(in the rows, 128 means zero)
One turn sends every row of this set to another row. A few are shown first. Where does it send the rows asked after them?
dip: [ 96 108 141 104 101  89 142  74  94 113 143 111 108 124 143 122 147 119
 166 109 132 123 133 144 100 115 151 119 119 124 128  96 103 132 140 102
 175 123 124 104 120 143 139  93 111 121]
sofat: [129 129 127 156 101 142 158 171 154 102 147 157 109 142 159  95 139 129
 103 107 108 156 107 130 136 157 128 161 117 138 132 168 107 161 139 140
 111 136 134 112 141 131 136 169 120 132]
midu: [140 127 139 157 101 155 149 154 167 115 159 137 117 140 147  90 131 131
 102 123 100 143 113 141 128 158 119 144 108 140  99 156  98 135 144 135
  82 118 110 106 132 130 137 168 116 132]
kal: [100 116 120 116 117  91 134  93 116 124 134 104 100 127 147 118 127 128
 163 125 141 151 127 148  72 117 149 123 136 128 146  90 126 124 134 112
 183 120 135  93 128 137 139  77 134 118]
ribug: [127 129 126 167 110 142 144 165 146 119 157 155 128 139 158  82 141 112
 106 117 124 133  88 141 142 153 129 148 111 128 112 167 111 146 111 127
 105 132 116 109 136 135 135 181 105 129]
sazi: [109 116 138 132 116 124 144 141 101 130 108  88  89 115 178 104 119 136
 200 107 145 161 131 134  93 109 131 124 131 143 116 138 159 129 119 115
 160  99 111 144 138 152 148 136 132 117]
rugos: [ 94 140 159 130 132  89 133 110 164 138 124 171 143 135 149 122 104 108
 143 173 144 119 132 117 179 139 146 132 127 157 108 153 140 119 125 110
  99 130 134 147 119 107 141 130 159 126]
sagu: [135 145 170 115 117  99 134 141 130 130 131 197 151 148 164 117  89 129
 132 156 124  94 137 120 137 136 125 119 132 121 129 127 130 135 142 125
 120 137 165 149 124 104 116 145 177 122]
bim: [117 128 137 111 115 131 144 128  83 143 128  65  90 117 164 101 139 128
 191 108 147 125 129 138 100 120 125 119 125 124 101 128 140 124 124 127
 141 112 100 147 120 155 135 143 111 129]
lud: [125 130 126 172 102 151 150 175 160 121 154 150  99 141 153  81 117 135
 111 144 105 144  99 140 112 166 121 147 107 126 124 152 123 133 117 129
 105 122 140 109 136 124 129 178 122 128]
Vaki: [128 129 153 117 117 120 127 140  81 126 134  90 106 128 178  89 137 135
 187  93 145 128 130 153  85 117 127 110 128 124 105 129 145 126 145 135
 163 106  98 142 124 148 147 140 120 119]
zafil: [161 100 104 145 124 161 153 147 122 144 125 117  93 132 118 140 107 110
 128  98 112 139 136 110 104 133 134 136 103 129 147  99 117 111 118 139
 151 144 121 106 138 117 165  84 102 104]
kuzu: [113 154 165 131 107 110 133 138 157 131  93 190 138 141 170 137  79 125
 118 147 137 112 108 130 169 137 147 139 145 148 110 131 138 130 116 112
 107 127 156 114 123 125 122 131 154 148]
Dadu: [123 130 129 155 116 141 141 155 163 120 171 143 117 144 146  73 133 115
 104 124 125 144  87 127 138 163 139 145 112 126 108 166 123 143 129 132
 106 129 110 102 133 141 139 178 114 132]
famot: [126 118 161 119  93 134 141 138  89 127 107  90 100 114 181 108 120 145
 197  97 127 133 135 146  89 110 125 118 128 135  99 119 134 129 126 118
 146  95 107 143 132 155 140 142 120 124]
Fik: [123 170 154 122 142 101 146 119 148 150 135 153 116 151 149 130 100 122
  97 164 136 101 129 141 156 159 125 135 127 143  97 147 146 104 149 137
  97 146 154 128 103 102 123 120 139 143]
luk: [130 104 138 105 126  96 145  75 104 139 146 108 127 114 151 128 123 115
 154 110 137 133 125 140  77  95 135 118 131 126 104 102 110 125 120  97
 170 118 114  95 132 150 135  92 119 110]
nezi: [133 151 142 115 141 109 129 136 177 140 102 161 124 144 151 130  92 110
  89 125 154 124 113 104 154 144 127 127 158 154 122 126 123 141 133 120
 112 138 158 123 108 129 132 135 176 149]
ruri: [112 116 125 129 112 117 138 140  92 124 110  72 102 128 174 100 146 126
 189  88 150 135 147 139 104 123 132 113 138 131 122 137 140 139 150 127
 150 109  95 140 136 159 143 130 129 116]
miru: [113 134 146 136 139  81 112 125 160 127 109 163 150 151 149 110 125 102
 113 125 150 100 135 126 170 155 122 104 138 159 127 127 106 132 140 106
 103 126 147 151 106 106 146 135 164 126]
dezit: [138 152 173 119 119 110 139 143 137 129 131 205 139 147 161 124  85 123
 113 154 127  95 132 120 138 130 121 116 129 124 120 135 134 133 147 127
 126 135 161 133 116 109 121 153 175 135]
guzek: [139 129 133 162 102 152 156 168 169 129 153 154 126 129 153 100 135 120
 113 135 100 140 115 145 116 154 114 149 108 134 106 164 107 141 127 144
  90 125 103 108 136 128 138 173 120 124]
Pek: [101 114 112 127 111  98 146  96  92 127 119 105 106 118 156 133 136 124
 165 121 142 141 128 155  89 102 139 133 135 133 143  91 107 125 107 100
 169 125 145 104 133 133 129  80 117 119]
roto: [149  86 137 159 115 149 129 140 129 134 144 151 116 134 118 114 104  99
 148 110 110 119 131 118 101 131 150 110  87 118 129 105 127 103 125 125
 166 125  92 100 136 121 185 103 105  91]
tuf: [138 120 121 176 111 154 150 168 153 113 157 139 101 144 154  78 116 134
  98 131 114 149 105 125 116 148 121 150 117 131 116 159 106 135 127 120
 100 127 143 112 143 129 126 174 130 123]
zem: [ 95 145 148 146 133  99 141 120 166 136 120 176 129 137 146 129 106 101
 125 176 151 116 137 118 178 131 142 130 128 154 109 162 141 118 135 116
 103 137 133 133 116 111 140 133 162 134]
Lufal: [131 150 152 107 123 124 152 120 141 139 129 158 110 142 136 132  92 119
 102 155 133  92 129  97 161 140 114 118 126 131 114 125 116 128 134 113
  95 140 169 140 104 118 109 156 163 155]
tiz: [114 150 173 115 109  98 126 134 153 135  99 187 151 140 175 129  79 130
 135 147 136 115 106 125 163 143 154 148 149 143 114 127 140 136 112 115
 110 133 156 129 128 124 122 125 156 137]
Lere: [129 148 153  95 130 112 147 114 137 140 137 145 116 144 136 124  95 127
 117 156 133 102 132  94 158 148 117 124 127 133 122 119 116 129 133 116
  93 142 176 158 107 107 109 147 164 145]
kenef: [120 112 136 112 118 103 145  86 108 120 136 120 115 113 147 133 127 129
 164 115 123 158 136 155  77  92 118 106 114 145 135  86 109 122 123 103
 169 100 132 106 128 119 144  92 130 118]
nok: [107 102 122 115 102 108 147  86 120 135 126 106 114 110 137 137 125 119
 177 132 123 138 143 139  75 107 127 103 120 127 136  81 111 126 118  96
 156 102 119  98 131 139 132  96 138 117]
matab: [139 146 141 147 131  97 136 140 136 145 115 165 148 157 166 125 104 111
  95 149 142  70 146 137 144 146 125 124 148 126 103 147 119 119 157 125
  99 150 145 124 123 119 113 125 158 121]
dubuv: [146 101 132 152  95 158 142 145 114 124 127 137 104 144 130 129  88 130
 145 107  95 132 130 129 110 137 159 133  94 121 136  97 134 101 132 132
 152 128 118  89 147 117 163  77  92 104]
fab: [109 143 143 149 132  92 119 131 158 120 106 170 135 155 148 115 123 101
  99 131 150  96 135 134 175 151 124 103 133 156 124 135 112 125 151 110
 106 127 149 134 102 106 144 137 161 139]
Mebub: [134 147 146  99 142  99 124 128 168 143 105 149 133 145 153 124  96 116
 102 119 154 122 109  99 155 154 130 134 161 153 124 117 115 146 124 118
 106 142 165 140 110 127 128 130 170 143]
leso: [101 135 138 118 113 117 145 132  90 126 117  78  88 124 171 108 145 136
 196  99 141 151 133 154 113 128 131 123 119 144 119 137 157 128 137 134
 152 105 104 145 125 141 150 127 108 130]
Funu: [146 109 142 128 120 152 141 126 125 132 143 134  99 130 121 131 112 108
 136  93 120 144 110 115 129 126 167 153  98 138 119 113 124 112 119 143
 163 147 100 101 128 125 186  82  78 115]
puv: [124 162 153 114 147  92 142 111 148 156 135 139 128 149 151 125  97 129
 114 168 134 109 131 135 154 164 127 140 130 148  98 141 144 102 141 131
  87 142 154 142 112  98 121 110 140 131]
Fati: [139 103 114 143 111 153 131 151 108 121 135 142  92 141 114 118 123 102
 139  90 123 124 116 111 120 137 149 120  93 117 168  88 116 124 116 135
 176 144 128 113 124 115 175 105 100 114]
mil: [130  95 127 146 103 161 144 134 104 116 147 141  95 135 116 119 100 113
 155 118 122 137 121  95 133 112 176 142  92 113 144 111 127 113 118 126
 166 146 117 107 144 126 166  97 100 110]
takud: [145  94 127 145 100 149 129 144 123 138 117 137 118 134 126 130 121  95
 139  84 119 106 120 118 119 143 163 135 110 116 134  98 109 125 117 135
 160 146  93  94 131 141 176  92  88 105]
zeza: [140 141 142 140 135  85 127 138 137 148 113 157 161 157 170 119 105 118
 109 144 138  78 147 141 139 156 121 122 151 132 111 136 119 119 151 122
  95 145 149 137 126 110 115 116 158 109]
rore: [102 112 130 104 118  87 151  85 102 134 142 123 111 109 145 135 156 103
 172 121 138 130 136 142  83 108 136 127 122 125 139 108 113 140 123 118
 188 136 118 112 120 138 146  98 121 113]
Moni: [147  92 128 152 122 160 145 122 114 136 143 124  95 127 108 126 112 101
 137 104 113 126 124 114 128 125 138 121  78 136 122 102 109  96 104 114
 145 129 112 115 124 112 179 104  81 109]
vebi: [113 127 125 153  88 148 161 165 165 112 145 147 102 141 150  98 133 128
 116 126 105 147 107 122 138 171 139 161 115 126 130 164 117 157 136 136
 102 134 124 104 140 142 127 170 121 135]
ziso: [110 117 134 129 109 123 131 140 102 122 101  72  83 127 172  95 128 138
 184  81 143 144 127 140  98 132 122 104 131 143 124 113 142 131 128 109
 153  90 121 142 124 152 147 140 125 127]
Karob: [131 124 149 103 118 133 141 136 111 140 118  74  84 113 164 106 127 136
 185  94 136 148 133 131  76 124 113 114 131 139 108 118 138 134 133 132
 153 100 105 146 117 154 149 144 133 129]
mopak: [116 119 140 101 117  93 140  83 108 148 137 114 120 114 150 132 132 114
 162 111 126 123 114 163  74 125 127 110 118 126 118  84 122 123 106 105
 173 111 119  93 117 140 139  97 104 121]

takud moves to mil
Karob moves to Vaki
Now these:
Dadu moves to sofat
Lufal moves to matab
nok moves to luk
miru moves to tiz

